128 stands for zero in the data rows.
Some points, each followed by its number:
[143 120 166  39 121  90  98 152 148  79  75  64  97  84 122  66  59 114
 139 103  68  98 168 133 149 136 114 106  58  94 141 126] 0
[115 114  66 187 108 133 128  95 111 130 131 124 135 159 125 147 147 117
  95 119 159 132  79  88  84  81 123 113 150 135 109  84] 1
[136 122 114 114 117 115  99 137 117 103 114  84 135 109 118  69 107 126
 119 102 132 123 127  97 129 115 102 107 111  89  89 123] 2
[107 127  81 226 111 173 167  85 115 163 163 175 145 158 147 198 184 122
  92 123 182 154  78  97  98  75 117 124 166 151 118  99] 3
[146 131 164  66 129 114 100 144 140  88 121 110 113  69 124  93  78 143
 159 106  69 120 195 109 168 230 127 127  82  73 110 194] 4
[166 144 126 168 140 148 143 161 151 131 152 119 175 143 160 119 156 158
 141 139 174 162 140 126 170 132 125 132 159  92  97 153] 5
[146 130 108 134 125 121 103 154 124 103 129  84 158 129 122  76 113 137
 113 116 148 134 128 103 134 115 111  93 119  78  88 119] 6
[141 145 110 178 137 152 134 146 133 139 147 118 172 172 140 130 154 148
 125 144 186 158 112 117 130 122 152 146 156 149 141 116] 7
[146 132 107 180 127 146 141 140 132 137 147 126 166 152 147 138 154 145
 125 139 172 148 116 107 142 107 137 124 158 109 100 134] 8
[150 134 111 188 131 153 144 143 137 144 149 119 173 170 141 143 158 153
 132 145 181 159 110 115 120 116 146 145 165 160 134 123] 9
[118 135  90 235 125 175 181 111 128 176 180 195 169 167 154 214 206 148
 107 153 198 168  93 114 123  92 128 131 186 148 125 107] 10
[116 140 151 117 146 139 143 126 132 144 137 160 116 113 132 163 129 127
 132 126 113 118 149 158 129 151 137 149 131 166 161 129] 11
[143 156 108 233 145 174 177 121 142 179 193 179 178 187 174 196 203 158
 127 154 201 184 116 134 167  86 124 119 201 102  90 137] 12
[111  95 141  80 133  99 111 121 135 104  92 103 100 113 115 101  89 103
 128 130  97  84 113 157 124 118 124 122  92 142 143 109] 13
[124 155  93 255 139 182 193 113 136 195 186 201 178 190 165 223 213 158
 124 156 212 172 113 125 115 110 155 168 189 204 162 125] 14
[151 119 186  31 151  95  88 178 144  90  71  70 104 116 111  52  69 116
 167 138  86 104 166 178 135 164 149 139 106 122 132 162] 15
[141 121 115 140 126 123 105 142 107 116 133  87 166 142 116  92 119 133
 110 115 147 142 109  97 133 108 115 111 128  94  97 125] 16
[129 139  80 212 113 153 153 109 122 156 151 153 161 152 145 167 175 135
 102 137 186 154  98 101 111  95 120 134 167 139 105 116] 17
[143 147 173 102 138 130 130 144 157 126 112 142 109 116 158 128 111 140
 150 125 106 123 161 152 154 150 145 129  97 136 168 130] 18
[167 152 184  69 143 117 123 170 166 107 109 107 120 106 152  99  88 150
 158 132 106 129 182 156 168 158 146 137 103 128 173 145] 19
[118 133 144 110 122 121 126 116 123 136 125 139 102 103 119 135 118 117
 121 116  97 119 132 129 115 140 120 127 121 143 138 108] 20
[172 127 178  54 153 102  76 203 133  89 100  58 132 128 107  24  72 135
 148 124 102 121 168 151 153 174 139 135 104 105 129 170] 21
[121 145  78 241 120 175 186  98 115 190 184 192 166 172 156 218 204 137
 109 148 199 165  93 102  92 106 148 155 171 198 161 109] 22
[146 147 118 149 130 136 126 145 122 128 150 122 158 134 139 120 145 145
 136 122 149 146 131  99 145 150 135 126 138 100 103 163] 23
[174 144 145 123 131 142 117 165 134 125 133 115 158 137 147 103 128 153
 143 124 136 154 156 114 151 163 137 149 138  99 134 166] 24
[131 110 170   5 139  71  63 164 126  76  84  62  93  94  87  36  54 104
 141 113  52  83 160 161 134 163 123 111  75  93 122 140] 25
[151 151 117 210 146 168 159 135 149 161 160 137 178 181 162 144 173 146
 131 164 201 166 120 122 124 121 144 154 175 173 148 129] 26
[131 135  89 203 122 152 150 114 119 148 157 148 164 159 150 172 177 139
 119 139 191 152 105 100 126  94 124 126 160 121  97 131] 27
[127 128  86 185 123 155 144 116 114 137 162 144 154 145 144 154 166 142
 122 125 163 152 115  93 132 130 128 129 158  98  90 145] 28
[134 143  94 220 124 162 168 107 124 161 172 170 170 169 147 183 193 145
 115 149 193 162 102 112 125  93 125 128 184 141 109 120] 29
[127 144  90 220 128 162 170 110 124 167 182 171 179 173 153 184 198 155
 116 146 184 165 108 117 153  71 104 100 189  90  66 120] 30
[118 136  76 235 124 178 181  95 123 186 176 205 151 175 161 210 202 142
 107 143 189 161  92 104  92 104 150 160 178 196 170 110] 31
New points follow, each followed by the numbers of its two nearest points above, smallest number first.
[ 93 113  62 216  99 154 150  82 100 160 153 161 134 149 130 182 177 114
  83 126 172 147  73  91  94  66 108 113 171 129  93  90] >> 3 17
[ 82 109  59 217  99 158 161  68  99 157 157 173 133 153 125 193 182 114
  80 120 169 131  64  80  73  87 128 125 149 178 144  74] >> 1 3
[113 104 152  69 129 104 101 124 124 121  95 102  89 117 106  99  85 103
 130 128  87  89 120 163 123 109 127 122  96 135 147 108] >> 13 20
[118 114 139  69 112 107 112 111 124 117  94 108  88  87 127 108  89 107
 114 106  77 106 131 125 135 120 103 103  76 115 143 100] >> 13 20
[ 90 127 182  85 152 130 181 108 142 170 137 196  89 122 111 193 125 114
 164 165  99  88 146 216 132 146 149 161 148 186 171 138] >> 11 18
[153 148 160  82 133 126  98 158 144  94 130 116 121  81 128  95 100 156
 165 109  87 133 198 121 175 244 137 133  93  74 121 201] >> 4 19
[121 130 130  94 125 108 111 120 112 128 126 128 103 104 116 114 116 119
 118 103 100 123 141 127 124 147 119 118 106 134 140 125] >> 13 20
[103 126  68 223 109 161 170  81 106 164 167 178 151 151 151 194 186 130
  96 135 182 154  83 105 111  76 112 135 170 143 111  94] >> 3 17
[104 108 143  72 122  99 116 123 109 119  95 110  93 114  96 102 100 105
 120 116  96  98 128 148 116 115 119 114 102 133 140 110] >> 13 20
[130 160  97 255 136 194 197 106 145 202 196 213 176 194 169 242 224 158
 117 166 211 184 112 127 104 130 171 180 197 225 184 119] >> 14 22
[ 98 105 145  65 120 104 108 125 129 110  96 100 100 121  99  95  91 103
 131 128  92  86 111 156 110 114 116 116  92 132 146  96] >> 13 20
[128 115 201  26 147  98 105 149 152 104  77 104  80 108  97  82  71 118
 169 138  74  75 160 200 136 157 153 146 102 135 151 155] >> 15 25
[147 139 168  96 144 130 134 154 159 129 122 132 122 109 149 130 109 146
 150 131 106 139 171 154 167 150 133 136 102 132 177 125] >> 18 19
[143 132 131  74 127 105  92 158 121 102 117  77 134 109 118  66  98 135
 134 105 113 130 142  96 142 144 125 120 110 103 102 146] >> 2 6
[175 154 161  82 143 119 106 182 143 118 126 103 147 129 147  90 107 149
 144 120 124 142 164 122 157 173 144 137 123 105 127 165] >> 19 24
[119 102 146  61 121  93 108 126 118 114  86 115  87 114  84  94  88  95
 127 126  86  87 132 153 106 109 125 114  93 138 143  99] >> 13 20
[117 124 150  83 129 116 124 127 149 115 103 111 101 110 116 102  94 113
 131 135  99 104 126 165 131 129 134 135 101 145 152 122] >> 13 20
[110 114  79 190 105 136 129 106 107 129 130 118 154 150 134 137 143 123
 100 120 155 137  77  91  91  74 114 116 146 137 117  98] >> 1 17
[112 117 171  41 132 100 112 120 119 120  93 117  78  93 102 111  82 103
 136 117  61  89 151 164 129 139 118 121  88 132 150 118] >> 0 13
[150 139 178  69 145 110 100 174 156  93 118 112 116  89 137  85  87 139
 177 123  86 118 200 140 175 217 140 131  91  92 132 184] >> 4 19
[ 99 125  66 217  97 154 167  80 109 157 163 174 144 155 139 202 185 125
  94 125 179 140  73  99 102  70 108 119 168 139  98  91] >> 3 17
[110 126  78 207 112 150 156  96 115 162 172 161 150 163 140 172 190 145
  94 128 169 160  85 104 134  49  85  86 174  83  45 101] >> 27 30
[145 134 163  63 129 111 101 151 140  92 119 108 108  72 118  81  88 134
 162  98  71 126 187 100 163 217 128 118  90  71 103 183] >> 0 4
[122 118  79 191 110 139 134 103 106 137 153 138 147 136 137 153 167 137
 111 119 162 144 101  82 125 117 110 125 147 101  85 120] >> 27 28
[ 87 125  60 223 101 157 160  79  99 154 154 177 140 152 133 201 173 118
  83 126 172 142  73  92  74  95 121 140 164 191 149  82] >> 3 31
[144 110 161  22 127  81  68 170 119  68  83  47 121  99  75   8  50 107
 145 114  75  94 146 139 130 153 131 120  91  97 115 141] >> 0 25
[146 128 138  90 127 109  98 146 134  92 113  93 125 114 115  73  94 131
 132 113 110 123 150 121 137 149 120 114 108 103 111 133] >> 2 6
[121 119 147  64 120  99 102 128 104 111  94 102  94  97  95  97  79 107
 120 108  80 106 140 137 123 119 119 110 100 127 137 110] >> 13 20
[155 139 159  46 141 104  91 147 132  96 115 103 122  77 122  73  90 128
 150 108  78 122 184 112 158 202 128 119  95  74 116 183] >> 4 21
[ 48  89 124  60 107  84 127  64  90 116  77 144  49  83  84 136  85  75
 105 113  40  54  95 148  82  94 102 102  94 142 128  89] >> 13 20
